Each run below is a few steps of one of 6 hidden systems, one row a step.
Deku, path 1, 11 rows:
[[186, -199, -26, -16, -226, -8, 392, 178, 304, 219, -230, 7, -247, -17, -272, 84, 24, -35],
[90, -17, -437, 56, 230, -189, -161, -38, 91, 42, -83, -10, 52, -361, -196, 17, 153, 267],
[-264, -308, 53, 159, -8, -91, 17, 102, -43, -119, 129, 17, 173, -63, 278, -463, 74, 248],
[-3, -16, -24, 248, -326, 171, 210, 128, -107, -83, 194, -316, -242, 147, -1, 14, -245, -99],
[369, 162, -136, 40, 285, 274, 143, 5, -157, 51, 26, 165, 93, -126, -359, 78, -212, -47],
[-92, -124, 112, 153, 245, -151, 76, -231, 234, 243, -67, 436, 25, -4, 12, -102, 165, 211],
[-330, 59, -112, 37, -325, -181, -264, -206, 65, 14, 62, -180, -195, -8, 177, -115, -60, 360],
[76, -153, 146, -284, -98, 151, -86, 228, -402, -112, 137, -287, 123, 76, -38, -43, -391, 50],
[159, -213, 32, 152, 302, 106, 280, 161, 49, 125, 137, 103, 103, 218, -133, 400, -22, -259],
[-149, 385, -199, 268, 136, -62, -124, -247, 262, -41, 75, 369, 33, -60, -57, 134, 364, 92],
[-247, 179, 251, -242, -382, -151, -225, -92, -72, -126, -53, 184, -92, -73, 56, -526, -125, 224]]
bizud, path 2:
[[-197, 194, 81, 305, -237, 111, -180, -135, -262, 133, 354, 148, -233, 203, -4, -179, -457, 467],
[77, -210, 363, -516, -354, 169, 16, 51, -199, 231, -95, -134, -39, 318, -118, 15, -521, 135],
[148, -123, -15, -300, 200, 263, 148, -8, 224, 114, 55, 221, 360, 147, -460, 606, -1, -158],
[-204, 177, -265, 265, 320, -72, -293, -243, -3, -274, 462, 383, 423, -40, -217, -42, -105, 14],
[-409, -89, 227, -53, -324, -195, -172, -52, -109, -353, 346, -157, -121, 234, 244, -436, -341, 42],
[38, -137, 215, -533, -462, 123, 275, 319, 168, -130, -185, -319, -339, -11, -203, 295, -197, -245],
[243, 84, -201, -199, 372, 105, 168, -78, 304, -108, -224, 364, 347, -438, -464, 206, 135, -318],
[-425, 29, -129, 439, 456, -208, -134, -497, 159, -188, 344, 328, 176, -154, 291, -348, 96, 57],
[-399, -42, 193, 32, -372, -49, -149, 37, -200, -144, 189, -581, -528, -11, 555, -154, -310, 171],
[471, -104, 164, -461, -290, 441, 362, 465, -123, 118, -496, -377, -53, -182, -182, 293, -110, -374],
[230, 141, -258, 277, 408, 260, 346, -178, 334, 154, -198, 647, 528, -201, -359, 182, 377, -310]]
Bil, path 3, 11 rows:
[[-1, 18, -428, 321, 433, -32, 96, -135, 291, -234, 350, -109, 34, -23, 23, 216, 365, -20],
[-31, 335, 130, 160, 73, 43, -130, 143, -368, -298, 157, 90, 93, -96, 189, -588, 124, 137],
[95, -220, 168, 226, -346, -270, 283, 245, 98, 168, -232, 38, -431, 117, -32, -362, -76, -92],
[429, 193, -235, -188, 142, 78, 138, -27, 191, 94, -290, -173, -306, -264, -285, 328, 191, 74],
[21, -194, 108, -189, 594, -47, -246, -122, -288, 138, -99, 44, 323, -191, 261, 5, 15, 153],
[-256, -238, -49, 369, -77, -121, -11, -180, -6, 120, 334, -185, -55, 465, 330, -105, -6, 320],
[311, 402, 4, -71, -401, 269, 128, 227, -177, -238, 113, -246, -145, 339, -196, -154, 70, 32],
[379, -32, 192, -155, 61, -31, 160, 210, -84, 215, -345, 405, 166, -16, -393, -6, -81, -344],
[-178, -41, -145, 24, 262, -193, -157, -394, 368, 342, -113, 341, 10, -116, -21, 234, 178, 296],
[-365, 51, 36, -333, -78, -196, -498, -41, -127, -219, 198, -397, -36, 71, 328, -31, 72, 376],
[184, -300, -18, 45, -205, -91, 149, 275, -161, -304, 234, -426, -17, 412, -56, -63, -309, -406]]
Deku, path 4 (11 x 18):
[[51, -375, -37, -128, 282, 98, -46, -170, -45, 122, 74, 34, 752, 314, -27, 162, 7, -112],
[-271, 162, 160, 176, -35, 37, 37, 219, 247, -84, 226, 182, -155, 305, 144, 274, 625, 176],
[11, 450, -23, 61, -399, -228, -444, 130, -222, -186, -61, 194, -45, 12, -185, -174, -155, -184],
[189, -264, 118, -559, -170, 91, 247, -60, 175, -65, -146, -41, 216, 82, -348, -136, -198, -146],
[69, -236, -142, -68, 404, -245, 103, 164, 308, 57, -7, -156, -274, -120, -49, 421, 354, 137],
[-240, 91, -244, 356, 156, -300, -356, -45, -93, -296, 148, 1, 185, -203, 251, -231, 193, -75],
[-87, 94, 246, -57, -399, 335, 274, 38, -89, -280, 112, -97, -29, 119, 140, -459, -177, -161],
[465, 66, 64, -104, 56, 160, 324, 57, 5, 165, -229, -73, -416, -83, -328, 291, -317, -213],
[88, -90, -238, 58, 559, -204, -108, -378, 148, 270, -181, 232, 223, -256, -13, 93, 184, 103],
[-533, -50, 76, 106, -138, -118, -177, -170, 86, -66, 126, -86, 17, 29, 541, -333, 307, 364],
[12, 122, 151, -21, -520, 206, -83, 269, -445, -117, 96, -432, -237, 120, 111, -44, -441, -108]]
sanod, path 5:
[[-40, 233, 134, 310, -514, 143, -241, 184, -267, 202, -224, 88, 162, 179, 124, 325, -211, -723],
[-127, 566, -174, -163, -367, 121, -331, -344, 102, -200, -258, 95, 391, -80, 15, -29, 224, -362],
[-212, 156, 294, -218, 29, -271, -372, 308, -127, -199, -179, 55, 107, -31, 361, 116, 375, -357],
[-251, -136, -185, 116, -272, -393, -245, -113, 97, -98, -107, -291, -79, -27, 217, 120, -177, -459],
[50, 127, -241, -112, 69, -13, 5, -58, 37, -530, 61, -350, 159, -150, 67, -295, 119, -290],
[41, -77, 69, 328, 140, -168, 217, 390, 2, -189, -72, 131, -63, -161, 150, -165, 256, -417],
[-125, 117, -198, 321, -115, -220, 15, -271, 238, 16, -123, 86, -242, -315, 88, -243, 57, 21],
[147, 69, 35, -244, 178, -122, -14, -85, -54, -119, -132, -296, -236, -148, 226, -278, 245, 247],
[184, -341, -86, 165, 170, -62, 190, 160, -42, 207, -155, -333, -141, 9, 167, 188, 22, -109],
[43, -25, -424, 356, 43, 131, 83, -156, 52, 27, 139, -88, 225, -26, -44, -94, 95, 129],
[70, 95, 165, 157, -39, 12, 58, 235, -164, -14, 62, 165, 1, 181, 64, -371, 272, 274]]
bizud, path 6, 11 rows:
[[-158, -435, -85, -284, 368, -262, -4, -573, 287, -15, 184, 107, 317, 90, -80, -378, -130, 430],
[-422, -346, 95, -130, 243, -5, -4, 213, 8, -311, 613, -387, -275, 47, 216, 307, -86, 343],
[323, -165, -161, 6, -104, 247, 218, 475, -319, -293, 134, -401, 6, -205, -350, 38, -457, -329],
[213, 69, 7, 85, -58, 330, 601, -141, 351, -159, 13, 386, 190, 93, -337, -372, 68, -287],
[-456, 216, 153, 169, 13, -77, -6, -317, 381, 55, 151, 560, -378, -241, -25, -146, -111, 349],
[-211, -290, 130, -422, 91, -78, -231, -292, -185, 205, -87, -350, -223, -350, 264, -1, -582, 270],
[132, -318, 12, -295, 268, 502, 271, 114, -83, -17, 18, -509, 300, 59, 146, 509, -15, -245],
[70, 315, -271, 625, 100, 441, 184, 196, -47, -205, 270, 302, 367, -66, -247, 164, 83, -390],
[-285, 291, 89, 374, -524, -42, -63, -254, -12, -55, 55, 457, -16, 68, 41, -758, -251, 55],
[-365, -176, 434, -583, -526, -65, -27, -114, 237, 286, -305, -79, -387, -8, 155, 50, -162, 318],
[106, -266, -134, -522, 376, 133, -92, 95, 61, 206, -254, -151, 241, -449, -185, 789, 28, -73]]
Bil, path 7 (11 x 18):
[[516, -352, -8, -441, 392, -145, 113, 67, -18, 177, -414, 106, 402, -150, -344, -71, 106, -78],
[-223, -279, -245, 272, 490, -285, -169, -242, 221, 232, 280, 211, 211, 83, 30, 121, 276, 555],
[-164, 212, -99, -62, -287, -112, -362, 16, -270, -290, 377, -338, -84, 267, 140, -446, 9, 608],
[417, -218, 184, -209, -341, -113, 336, 404, -65, -220, 57, -193, -138, 413, -363, -281, -306, -290],
[442, 150, -215, 47, 495, 37, 287, -152, 286, 144, -82, 471, 8, -141, -615, 279, 34, -110],
[-375, 203, 196, -211, 436, -203, -456, -406, -20, 133, -4, 453, 73, -337, 233, -201, 111, 583],
[-381, -347, 234, -123, -374, -433, -221, 61, -32, -83, 281, -524, -482, 386, 399, -118, -280, 293],
[610, 101, -255, -113, -97, 227, 376, 140, -76, -361, 206, -615, -189, 324, -428, 284, -281, -472],
[370, 259, 174, 106, 706, 317, 236, -188, -86, 41, -40, 772, 497, -125, -292, -61, -3, -351],
[-661, 155, 301, 356, -35, -245, -313, -332, 167, 425, 8, 725, -260, -16, 360, -182, 162, 570],
[-187, 134, 77, -513, -782, -248, -341, 124, -36, -111, -154, -790, -689, 103, 247, 63, -105, 239]]
suf, path 8:
[[-18, -86, -45, -25, -482, 429, 370, -179, 170, 60, 152, -415, 16, 618, 56, 157, -21, -33],
[322, 181, 236, -106, 339, -23, -18, 546, -295, -8, -5, 36, -417, -125, -129, 440, 68, -59],
[-39, 2, -129, 297, 257, 48, -73, -342, -66, 254, -247, 474, 405, -451, 25, -173, -125, -195],
[-461, 71, 112, -307, -409, 196, -31, -327, 332, -36, 79, -2, 105, 279, 143, -34, 202, 353],
[144, 34, -20, -141, -224, -209, -277, 346, -347, -36, 62, -451, -432, 107, -29, 106, -284, 189],
[442, -278, -176, 241, 267, 15, 138, 88, -173, 285, -181, 5, 352, 40, -179, 149, -101, -470],
[-370, 32, 250, -121, 271, 150, 86, 13, 293, -189, 148, 542, 357, -83, 14, 72, 458, -36],
[-395, 324, 10, 35, -471, -107, -278, -92, -20, -276, 138, 16, -330, -231, 122, -424, -190, 247],
[438, -122, -200, -98, -411, -68, 112, -88, -50, 201, -254, -544, -267, 326, -148, -16, -280, -148],
[339, -340, 87, -206, 735, -83, 166, 249, 3, 132, -109, 28, 186, -10, -66, 447, 278, -150],
[-545, 40, -56, 274, 352, 61, -179, -112, 18, -279, 284, 427, 446, -457, 253, -226, 122, 76]]
zupag, path 9:
[[115, -72, -251, 345, 264, 110, -155, 317, -355, -23, -16, -60, 295, -394, 22, 292, -142, -402],
[-153, -178, -123, 450, -231, 93, 308, -315, 276, 96, 10, 205, 131, 13, 56, -496, -52, -77],
[-24, 320, 258, -192, -222, 204, 41, 235, -55, 40, -217, 198, -372, -343, -7, -109, 111, 304],
[6, -239, -12, -99, 21, -320, -375, 35, -138, 330, -349, -82, 115, -150, 98, 237, -161, -107],
[-25, -382, -129, -116, -4, 199, 266, -204, 224, 109, 79, -290, 286, 212, 38, -19, 164, 204],
[-49, 155, 37, 142, 57, 347, 21, 419, -217, -148, 278, 141, 180, -100, -98, 101, 174, 240],
[-70, 141, -70, 336, -337, -212, -286, -30, -155, 82, -33, 269, 97, 107, -76, -184, -260, -156],
[148, 13, 115, -393, -308, -120, 111, -139, 203, 26, -222, -48, -166, 61, -196, -281, -68, 76],
[34, -198, -21, -368, 337, -194, -68, 211, 106, -55, -29, -61, -31, -242, -154, 305, 157, 120],
[-288, -184, -272, 240, 168, -55, -121, -176, 37, -40, 326, -204, 168, 65, 170, 143, -18, 146],
[24, 184, 62, 131, -233, 392, 97, 3, -245, -136, 284, -118, 11, 154, 53, -249, -206, 58]]
sanod, path 10:
[[281, 219, -116, -37, -404, -255, 19, -140, -68, -289, -194, -507, -480, 17, 67, -620, -205, -200],
[628, 78, -169, -125, 349, 25, 385, 125, 116, -56, -476, -266, -93, -284, -100, 106, 412, -502],
[-227, -134, -283, 601, 565, -240, -70, -190, 197, 199, -55, 288, 266, -319, 311, 133, 502, -3],
[-310, 40, 17, 304, -139, -304, -239, -183, -145, -73, 316, -238, -292, 321, 509, -590, 137, 558],
[657, 89, -28, -107, -391, -40, 213, 315, -265, -13, -200, -654, -572, 308, -165, -180, -138, 7],
[657, -29, -491, 129, 310, 178, 288, -59, 177, 303, -498, 69, 395, -276, -442, 290, 283, -383],
[-434, -25, -50, 399, 516, -191, -242, -235, 200, 164, 168, 618, 471, 55, 296, -21, 699, 362],
[-305, 53, 238, 127, -425, -555, -432, 111, -251, 25, 334, -211, -642, 585, 298, -300, -126, 616],
[873, 86, -256, -450, -375, 0, 145, 41, -211, 9, -310, -709, -329, 225, -532, -54, -496, -249],
[474, -65, -315, 46, 727, 293, 358, -42, 253, 56, -256, 360, 778, -180, -441, 433, 515, -579],
[-823, 36, 94, 727, 390, -363, -431, -130, 165, 76, 515, 844, 214, 162, 395, -33, 447, 353]]
zupag, path 11 (11 x 18):
[[95, 2, -139, 208, -44, -104, 74, 702, -36, -27, -123, 204, -88, -456, -237, -126, 386, 252],
[-196, -130, -248, 278, -186, -543, -398, -121, -27, 216, -135, -48, -77, -98, 189, -261, 16, 329],
[149, -239, 67, -337, -161, 76, 73, 49, -182, 104, -15, -473, -153, 172, 100, -286, -112, 518],
[418, -213, -234, 109, 180, 100, 102, 473, -209, 67, 73, -158, 158, -44, -342, 232, -35, 87],
[-2, -38, -356, 504, 176, -186, -1, -184, 81, 16, 250, 302, 182, 29, -201, -301, 65, 219],
[-138, 226, 276, -20, -136, -85, -92, 0, -126, -21, 146, 227, -415, 40, 41, -381, -157, 448],
[275, -31, 74, -305, -96, -202, -229, -2, -195, 236, -240, -175, -251, 43, -171, 222, -382, -51],
[240, -329, -231, -221, 443, -27, 202, -267, 178, 63, 27, -140, 286, 128, -250, 123, 34, 39],
[-267, 39, 18, 263, 398, 191, 120, 80, 59, -203, 519, 249, 38, -38, 17, 84, 172, 305],
[-169, 397, 102, 336, -275, 31, -349, -103, -314, 52, 141, 156, -209, 116, 107, -43, -397, -32],
[389, 87, 197, -423, -184, 37, 104, -222, -65, 114, -383, -38, -35, 155, -235, -183, -360, -313]]
suf, path 12:
[[-261, 306, 173, 332, -215, 4, -58, -336, 87, 314, 95, 194, -575, 295, 248, 141, -75, 208],
[450, 474, -133, -166, 117, -20, -317, -369, -202, 233, -112, -149, -207, 274, -119, 301, -115, 64],
[95, -169, 340, -37, 430, -25, -170, -187, -299, 377, -57, 143, 324, 358, 309, 92, -17, -32],
[-469, 107, -8, 319, 41, -146, -363, -126, 71, -26, 304, 264, 201, 248, 169, 309, 145, -37],
[87, 561, 74, -10, -356, 18, -260, -92, -218, -278, 106, 40, -11, 362, -89, -160, -113, -215],
[268, -33, 344, -32, -117, -377, 23, 35, -66, 287, -359, 97, -288, 323, 30, 0, -66, -371],
[-16, 0, -148, -123, 435, -437, -273, -277, 293, 30, -141, 155, 134, -55, -25, 308, 282, -159],
[-315, 55, 60, -115, 116, -80, -276, -279, -95, -363, 263, -107, 312, 128, 403, -368, 115, 64],
[-100, -28, 35, 364, -388, -120, 89, 161, -58, -130, 208, -341, -385, 412, 252, -48, -95, -206],
[554, 324, -140, 115, 206, -62, 114, 113, -8, 5, -186, 4, -196, 56, -263, 280, 190, -508],
[8, 94, 243, -95, 487, -70, 9, -287, 59, 112, -312, 459, 159, -236, 259, -240, 330, -68]]

Name the system that made each run.
path 13, 2 rows:
[[144, 104, -421, 296, 43, 109, -123, -257, -227, 20, 169, -182, 90, -76, -118, -76, -423, 75],
[169, -77, 162, 36, 94, 143, 276, -38, -126, -60, 66, 237, 1, -98, -189, -458, -342, 34]]

zupag
path 14:
[[88, 125, -56, 143, -62, 18, -17, -298, -153, 148, 49, -125, -185, 55, 78, -396, -194, 374],
[391, 73, 101, -141, 14, 227, 258, 71, -67, 148, -162, -198, -152, 206, -29, 53, 175, 55]]

sanod
path 15 (2 x 18):
[[248, 480, -562, 587, -244, 43, -358, 59, -328, 111, 125, -21, 311, 229, -162, -74, 260, 253],
[20, 78, 399, -103, -430, -191, -187, 276, -266, 92, -80, 254, 70, 529, 97, -611, 214, 366]]

bizud
path 16 (2 x 18):
[[-165, 59, 175, -192, -37, -163, -331, -156, -23, 64, -77, 295, 117, 36, -97, 202, -227, -190],
[-329, 2, -39, -100, -115, -161, -144, -312, 253, -117, 106, -81, -49, 114, 72, 190, -91, -189]]

Bil
path 17:
[[178, 0, 351, -219, 123, 114, 205, 235, -47, 77, -239, 327, -47, -177, -106, -165, 28, -36],
[-79, -162, -214, 143, -130, -283, -19, -197, 294, 262, -250, -47, -107, -107, 12, 160, 25, -114]]

Deku
path 18 (2 x 18):
[[-77, -74, -315, -9, -296, 373, 6, 60, -116, -64, 170, -570, -23, -140, 30, 232, -210, 211],
[340, -82, 62, 13, 11, 507, 270, 481, -350, 135, -87, -127, 117, -53, -107, 249, -112, -171]]

suf
path 19 (2 x 18):
[[-27, -434, 11, -167, 649, -212, 36, -444, 135, 311, -238, 48, 123, -262, 292, -278, 197, 495],
[-289, -307, 271, 201, 129, 382, 92, 259, -216, 338, 346, -178, -206, 178, 373, 412, -27, 582]]

zupag
path 20, 2 rows:
[[-255, 195, 24, 48, 595, -178, -266, -411, 136, -63, 476, -49, -37, 445, 349, 401, 418, 307],
[36, 515, 49, 451, 70, 33, -338, -219, -550, -180, 404, -98, -57, 404, 343, -253, -206, -87]]

suf
path 21:
[[-63, -174, 74, 13, -232, 23, 229, 156, 123, -10, -186, -209, -21, -64, 236, -234, 255, -27],
[212, 55, -223, 128, -73, 102, 85, 240, -151, -13, -144, -309, -137, -213, -17, 53, 46, -55]]

Deku
path 22:
[[99, -249, 38, -13, 90, 145, 169, 257, 14, 159, 5, 69, 322, 182, -66, 143, 251, 156],
[-29, -11, -294, 322, -43, -65, -78, 125, -5, 6, 225, 120, 126, 24, -244, 9, 31, 213]]

bizud
path 23, 2 rows:
[[-47, 90, 191, -423, -133, 34, -194, 224, -64, -130, 39, 7, 225, 256, -154, 418, -34, -254],
[-18, 73, -179, -13, 18, -225, -219, 19, 145, -225, 70, 232, 351, 66, -291, 160, 27, -387]]

bizud
path 24:
[[180, 359, 93, 111, -287, 161, 40, 242, -124, 98, -93, -149, -310, 246, 94, 7, 320, 128],
[290, 157, -198, 0, -112, -13, -196, 18, -159, 374, -458, -31, 91, -136, -101, 128, 52, -36]]

sanod
path 25, 2 rows:
[[323, -249, -86, 228, 179, 197, 254, 262, -229, 291, -358, -3, 1, -541, -43, -54, -247, -101],
[78, -76, -192, 337, 122, 404, 343, -408, 192, 237, -3, 29, 266, 107, 126, -150, 164, 149]]

bizud
